Look-ups in named tables: a row name and a column name give one cell, copied from the table.

kuvur =
,rogo,bos,bar,zaz,rasib,lati,muz,zav,tipo,bis
lile,4976,4781,4361,4800,5437,4559,4696,6599,4695,5376
rizef,4978,4240,4671,4960,5265,4757,5177,3924,4672,3512
rofu,4305,4419,4672,4974,4706,5136,3971,5150,5012,4179
bem,5326,5367,4559,4534,4782,6245,4046,5443,5186,4545
mesim,3950,5165,5159,4647,7691,5165,4622,3681,4964,3992
tuta,4296,5226,5138,4512,3983,5318,4157,4191,5115,4779
nidafi,5385,5167,5145,3811,3662,4958,3953,4309,4653,4292
pup,4455,4075,4564,3869,3776,4359,4423,4628,4821,3442
lov,5525,4595,4363,4940,3906,4796,4529,4847,4745,5413
pive,4279,4576,4592,4623,1418,3727,4631,4857,5078,4421
gad,4440,6034,5385,4964,5344,4552,4750,4312,4814,5620
vebira,4130,4993,5278,4454,5145,3849,4820,4780,4993,5229

What is the zaz of tuta in kuvur? 4512
What is the bar of gad in kuvur? 5385
What is the rogo of pive in kuvur? 4279
What is the lati of tuta in kuvur? 5318
What is the rogo of lile in kuvur? 4976
What is the bis of lov in kuvur? 5413
What is the rogo of rizef in kuvur? 4978
What is the zaz of bem in kuvur? 4534
What is the tipo of pup in kuvur? 4821
What is the muz of nidafi in kuvur? 3953
What is the tipo of pive in kuvur? 5078
What is the zaz of lov in kuvur? 4940
What is the lati of mesim in kuvur? 5165
What is the rasib of bem in kuvur? 4782
What is the muz of rofu in kuvur? 3971
What is the rogo of rofu in kuvur? 4305
What is the muz of mesim in kuvur? 4622

muk =
fields: zesir, kipur, gak, bikezev
fof: [120, 140, 152, 161]
bosap: [86, 140, 160, 119]
mipidof: [76, 137, 161, 143]
bif: [65, 184, 112, 135]
munu: [144, 72, 61, 62]
kelamig: [195, 156, 94, 233]
bof: [32, 131, 50, 30]
fivoz: [81, 165, 91, 221]
kanevas: [189, 229, 67, 102]
savok: [182, 173, 80, 212]
tifi: [143, 160, 117, 92]

bosap, kipur: 140
munu, bikezev: 62
kanevas, kipur: 229
kelamig, zesir: 195
bof, bikezev: 30
mipidof, bikezev: 143
kelamig, kipur: 156
mipidof, kipur: 137
savok, gak: 80
kanevas, zesir: 189
fivoz, kipur: 165

dubikul:
	zagida	marale	dekamo	vadabi
sanur	39	84	50	67
sizonu	51	36	38	32
nusab	48	13	68	59
savim	47	25	64	59
mabivo	40	89	41	58
mupa	45	21	73	68
gov	41	49	67	73
ges	49	21	60	52
fus	51	31	42	34
vafifo	43	39	68	70
nisopi	45	31	67	65

sanur, marale -> 84
nusab, vadabi -> 59
savim, vadabi -> 59
mupa, zagida -> 45
mupa, vadabi -> 68
nisopi, vadabi -> 65
mabivo, marale -> 89
gov, zagida -> 41
nisopi, zagida -> 45
gov, marale -> 49
ges, dekamo -> 60
sizonu, vadabi -> 32
mupa, dekamo -> 73
nusab, dekamo -> 68
vafifo, zagida -> 43

giz:
|  | vina | zopalad | loba | bavub | pudumi | bemok |
|---|---|---|---|---|---|---|
| zom | 670 | 647 | -586 | -396 | -221 | -931 |
| petizot | -697 | -532 | 394 | -5 | -482 | -14 |
| pavid | -970 | -532 | 231 | -135 | -657 | -381 |
| mim | 670 | 450 | -422 | -200 | -482 | -564 |

petizot, bavub => -5
mim, loba => -422
mim, zopalad => 450
zom, pudumi => -221
petizot, zopalad => -532
mim, bavub => -200
mim, pudumi => -482
mim, vina => 670
pavid, vina => -970
zom, loba => -586
petizot, vina => -697
zom, bavub => -396
pavid, zopalad => -532
petizot, bemok => -14
pavid, bemok => -381
zom, bemok => -931
pavid, pudumi => -657
zom, vina => 670

virop.tsv
	pid	zivume	vuna	sog	vepe	dasuti	zes	ras
namimu	-25.108	3.236	-14.794	-19.850	-20.256	-5.526	9.648	26.118
tepe	9.484	-4.593	-1.173	1.505	6.517	4.631	-2.010	-1.011
zaz	-53.277	36.806	-27.969	-20.274	-12.781	-22.010	7.527	58.261
zunuv	-12.545	3.598	-9.669	-10.501	-15.682	-3.223	7.611	15.742
zosuva	-2.947	-1.501	-0.056	-10.441	6.486	2.674	2.931	-8.089

dasuti of zaz = -22.010
vuna of zosuva = -0.056
vuna of namimu = -14.794
zes of namimu = 9.648
vepe of zunuv = -15.682
vepe of zaz = -12.781

gel =
,lugofit,fovosel
madem,181,89
vitoni,182,110
dosotod,214,113
fiso,174,130
netiniv,66,117
niz,225,75
sevar,207,16
savaki,163,87
vavapif,149,192
dat,141,120
rereti,187,37
disoko,52,169
fuvi,193,124

lugofit of sevar: 207
lugofit of vitoni: 182
fovosel of dat: 120
lugofit of niz: 225
lugofit of madem: 181
lugofit of rereti: 187

notomo =
columns: rul, kig, vumula, mem, faka, gode, rakuno, mugazog, dobage, nis
begeno: [4.0, -15.4, -15.9, 50.3, 9.5, 33.0, 92.6, 81.4, 87.5, 71.0]
rav: [28.4, -5.8, 64.5, 71.2, 29.1, 51.4, 59.9, 5.5, -21.7, 6.5]
zudi: [23.1, 69.4, 15.8, 12.6, 19.3, 55.0, -7.3, -7.5, 65.3, -20.2]
san: [-22.2, -34.5, 54.0, 25.1, 12.9, 85.6, -40.5, 48.9, 60.0, 82.3]
gipon: [-8.4, 45.9, -63.7, -73.8, 66.5, 41.9, 29.1, -45.2, -28.5, 12.7]
nas: [51.3, 23.7, -38.2, 39.4, 6.9, 50.9, 18.6, 84.7, 3.4, -15.6]
sazinud: [74.2, 19.5, 49.5, 5.1, 39.1, -39.4, 33.6, 7.7, -12.9, -6.9]
gofemi: [35.0, -42.0, -41.0, 51.8, -37.6, 24.4, 51.2, -53.7, 71.5, 59.7]
tege: [47.2, 29.1, -13.5, 3.2, 25.4, 0.7, -54.7, -17.3, -56.9, 30.7]
git: [-49.0, 50.8, -53.0, 40.1, 15.7, -16.1, -7.5, 54.2, 25.7, 42.1]
ziv: [6.4, -73.9, 46.9, 52.1, -31.1, 79.5, -52.3, -64.8, 36.9, 64.5]
lukit: [-38.1, 58.1, 31.4, -50.0, -56.4, -64.0, 23.7, -32.4, 31.5, 27.6]
tez: [-68.8, 63.9, 70.2, 3.3, 93.2, 43.4, -15.5, 91.1, -38.0, 47.7]

What is the mugazog of lukit in notomo?
-32.4
What is the rul of zudi in notomo?
23.1
What is the faka of nas in notomo?
6.9
What is the kig of sazinud in notomo?
19.5
What is the kig of lukit in notomo?
58.1
What is the dobage of tege in notomo?
-56.9
What is the faka of rav in notomo?
29.1
What is the dobage of ziv in notomo?
36.9
What is the gode of ziv in notomo?
79.5
What is the nis of gipon in notomo?
12.7
Row with the largest mem: rav

